(in the rows, 128 means zero)
Each path below is one point turned by a fixed rotation once a step. After each direction that follows a path, write how fast that rotation turns it, in degrees a step (0 if it stays still).
Each turn is a multiple of 5 degrees from 10 to 175, or 0.
Each row of a path follows its step; steps can be skipped.
Path 1:
step 0: [123 121 118 136 115 128 132 130 135 138 127 108 147 122 121 117 132 130
 118 129 116 131 132 129 122 141 118 137 136 112 123 128 128 131 149 118
 119 124]
step 1: [112 125 124 138 117 131 134 108 123 132 130 114 134 120 133 136 120 127
 127 107 115 125 121 136 122 142 130 141 117 131 125 116 130 139 127 116
 122 132]
step 2: [130 129 110 127 118 130 124 115 126 111 131 132 142 139 125 135 133 136
 120 115 108 128 145 139 122 129 124 125 125 129 113 122 129 131 141 112
 124 123]
step 3: [130 133 124 134 121 135 128 125 119 133 118 121 150 115 136 124 136 131
 123 137 116 124 138 123 135 144 129 136 123 133 127 133 142 136 143 109
 115 134]
step 4: [132 115 132 140 124 128 117 122 125 114 131 119 148 127 135 126 122 133
 122 108 115 119 127 127 117 131 142 141 127 132 122 128 138 138 118 123
 117 138]
step 5: [135 127 117 134 132 125 120 126 127 115 116 127 142 130 118 117 129 131
 134 112 113 115 124 129 133 129 126 129 119 121 114 143 124 132 140 104
 122 116]
step 6: [131 114 129 146 136 118 138 129 129 144 125 129 142 122 136 131 130 131
 129 131 117 115 130 138 130 131 124 141 134 124 120 128 147 139 135 109
 115 124]
step 7: [122 118 130 125 129 127 125 112 126 117 136 131 146 135 124 137 129 123
 124 123 118 114 118 125 131 135 138 145 133 137 119 127 125 148 119 117
 117 112]
step 8: [147 126 121 134 131 137 120 118 130 128 117 139 140 143 115 129 124 124
 140 128 130 118 138 129 133 131 133 134 128 128 116 119 130 139 140 101
 125 130]
step 9: [133 122 134 141 130 131 128 127 136 136 136 118 154 136 126 114 127 125
 125 146 114 126 126 130 132 132 139 149 139 121 128 129 131 134 138 117
 125 129]
Directions:
[127 129 129 127 129 129 127 132 125 126 127 130 124 133 126 125 127 132
 128 128 127 129 133 131 129 128 126 129 129 126 132 130 129 125 132 120
 131 126] : 120
[132 128 132 131 128 130 123 132 128 126 125 124 132 129 127 121 127 128
 128 128 129 129 127 124 126 127 133 128 128 126 129 130 127 126 129 130
 129 134] : 70
Path 2:
step 0: [121 125 113 130 138 127 152 142 128 129 116 131 131 128 131 128 123 125
 124 125 129 132 121 109 132 134 133 125 133 132 107 123 133 123 119 130
 136 128]
step 1: [129 124 131 130 127 136 121 122 137 132 108 113 135 127 126 129 118 120
 135 131 118 134 133 124 123 122 116 134 119 129 136 124 129 131 122 101
 122 134]
step 2: [142 119 123 139 137 124 125 129 131 128 130 145 143 131 124 133 132 138
 138 135 145 124 137 121 127 134 122 128 130 139 125 111 123 130 119 138
 131 136]
step 3: [140 129 131 126 127 128 114 115 118 126 127 116 115 129 121 140 132 132
 111 122 120 129 126 122 123 118 131 121 132 119 138 118 116 147 123 126
 125 130]
step 4: [110 126 129 127 127 111 143 146 139 125 142 128 127 125 127 139 123 137
 119 131 132 125 128 124 133 132 132 123 133 140 131 114 118 127 139 131
 128 130]
step 5: [123 122 138 147 129 129 126 126 123 124 117 135 127 119 118 132 126 126
 126 127 108 128 120 119 132 113 138 138 130 116 123 136 131 127 140 112
 125 129]
step 6: [118 135 118 135 135 131 126 130 132 125 130 121 136 134 116 121 115 140
 133 133 148 124 140 134 121 136 132 139 147 131 120 122 133 117 129 122
 121 133]
step 7: [137 129 129 136 140 136 120 129 102 136 119 124 127 139 124 136 120 124
 127 112 112 127 127 126 127 133 126 129 121 127 121 123 118 117 118 131
 133 125]
step 8: [131 128 121 130 130 112 120 135 137 123 135 119 131 135 140 132 118 123
 132 125 135 132 124 148 131 130 120 120 135 145 126 124 121 141 127 115
 127 140]
step 9: [124 123 135 140 130 118 128 125 119 131 129 146 140 137 128 125 143 125
 124 122 124 119 121 128 135 125 137 129 115 116 136 116 123 136 126 117
 140 123]
Directions:
[132 126 128 127 132 128 124 129 129 129 128 126 132 127 126 130 123 126
 131 124 128 127 125 128 127 133 127 133 128 131 132 128 134 130 123 131
 127 127] : 65
[129 133 126 124 127 125 131 132 124 131 126 123 124 125 125 131 128 125
 123 129 126 130 128 128 127 134 126 129 126 130 126 127 127 128 128 128
 131 130] : 100
Path 3:
step 0: [145 125 130 122 125 116 117 129 126 115 124 117 104 137 116 134 130 123
 125 130 123 131 131 128 125 141 125 133 131 137 133 133 118 138 117 126
 118 132]
step 1: [127 137 123 133 127 140 129 149 137 134 128 127 129 123 114 133 141 125
 138 140 121 133 130 141 127 120 117 115 139 136 127 125 129 131 137 132
 121 144]
step 2: [127 129 123 148 121 140 129 113 128 132 124 124 144 126 135 141 130 136
 123 145 142 127 134 127 129 128 132 132 132 131 123 127 129 110 116 132
 132 134]
step 3: [129 130 135 130 143 127 122 130 123 117 122 140 142 130 135 131 123 126
 130 124 126 124 136 137 140 132 127 139 108 134 111 133 124 137 119 125
 132 111]
step 4: [122 133 147 127 128 119 124 123 129 142 139 130 129 128 119 118 123 141
 132 116 131 111 130 128 115 117 125 133 134 143 131 125 122 141 137 119
 126 120]
step 5: [120 120 132 121 131 122 132 124 133 124 134 109 131 128 124 118 120 134
 142 122 133 127 118 128 136 144 116 128 133 119 140 117 125 124 123 131
 135 148]
step 6: [124 128 111 127 126 121 130 131 128 129 108 128 122 133 148 124 142 136
 140 133 115 134 122 126 120 131 136 129 126 118 123 134 114 137 124 135
 125 138]
step 7: [128 140 128 127 141 137 124 120 125 127 121 140 128 108 136 123 139 115
 123 129 135 127 129 130 121 126 138 131 141 119 121 120 144 129 142 127
 118 131]
step 8: [126 127 140 127 115 121 147 110 124 117 130 127 134 129 118 128 130 129
 106 127 134 133 135 133 128 125 125 124 120 119 127 132 144 135 125 132
 138 119]
step 9: [146 128 121 118 134 131 147 135 124 126 147 136 123 139 122 129 120 130
 135 128 124 133 127 118 116 133 122 128 114 129 124 119 119 133 128 127
 128 115]
Directions:
[124 125 131 126 128 124 123 130 127 129 129 131 127 122 124 128 131 128
 129 130 133 131 130 129 125 127 126 127 131 129 126 129 126 127 134 129
 129 127] : 115
Path 4:
step 0: [120 132 131 137 132 128 144 133 132 142 135 146 126 124 134 128 115 133
 117 132 130 139 118 122 126 126 144 117 130 141 116 128 124 119 124 127
 137 127]
step 1: [127 130 135 133 124 119 133 114 134 135 120 132 127 131 127 125 118 133
 117 126 139 129 122 113 128 136 123 129 142 130 127 116 117 131 131 152
 135 115]
step 2: [145 116 133 125 124 144 125 131 134 147 132 133 129 134 117 134 129 126
 113 128 135 130 124 121 121 127 142 126 127 130 124 127 133 125 129 142
 145 131]
step 3: [119 111 135 126 130 115 124 130 117 135 117 124 131 134 132 122 122 129
 124 115 134 136 120 128 122 135 136 126 120 138 110 136 129 127 132 147
 136 127]
step 4: [120 131 130 129 136 128 112 134 123 142 126 138 132 123 116 117 122 124
 120 132 138 135 111 119 122 120 141 120 123 118 122 125 115 141 123 130
 135 127]
step 5: [125 125 124 133 128 140 125 132 137 120 123 127 114 127 140 114 134 123
 130 127 144 138 125 123 123 126 137 130 128 133 117 121 114 123 128 151
 132 119]
step 6: [124 121 140 123 130 141 117 121 130 130 141 128 116 142 126 124 123 134
 130 130 125 142 113 132 133 130 133 122 127 115 126 124 127 140 144 143
 136 130]
step 7: [132 126 132 110 116 118 124 135 125 134 133 130 129 128 142 112 145 126
 127 120 137 136 125 129 134 115 140 117 127 130 127 127 130 137 132 146
 131 131]
step 8: [122 132 143 120 130 128 126 130 131 125 135 131 130 135 129 120 117 123
 134 120 126 146 106 126 124 112 134 117 124 138 121 115 123 117 127 122
 130 127]
step 9: [115 119 131 120 120 121 133 124 136 134 132 124 118 120 135 123 119 126
 122 131 143 129 123 131 132 114 136 128 133 118 137 109 122 127 133 138
 130 110]
Directions:
[125 126 128 123 127 132 130 129 128 133 127 128 129 126 132 131 130 132
 130 123 126 127 127 130 127 130 129 130 124 125 127 134 133 131 134 128
 129 129] : 95
[129 131 128 125 130 126 128 127 128 129 129 128 131 125 122 128 126 125
 127 135 132 131 128 130 126 127 126 128 128 123 128 128 130 126 136 127
 131 131] : 155
[130 123 127 126 126 125 126 128 121 128 131 131 129 129 127 133 131 127
 131 127 130 126 127 131 128 131 127 124 127 133 127 124 126 129 130 127
 129 133] : 85
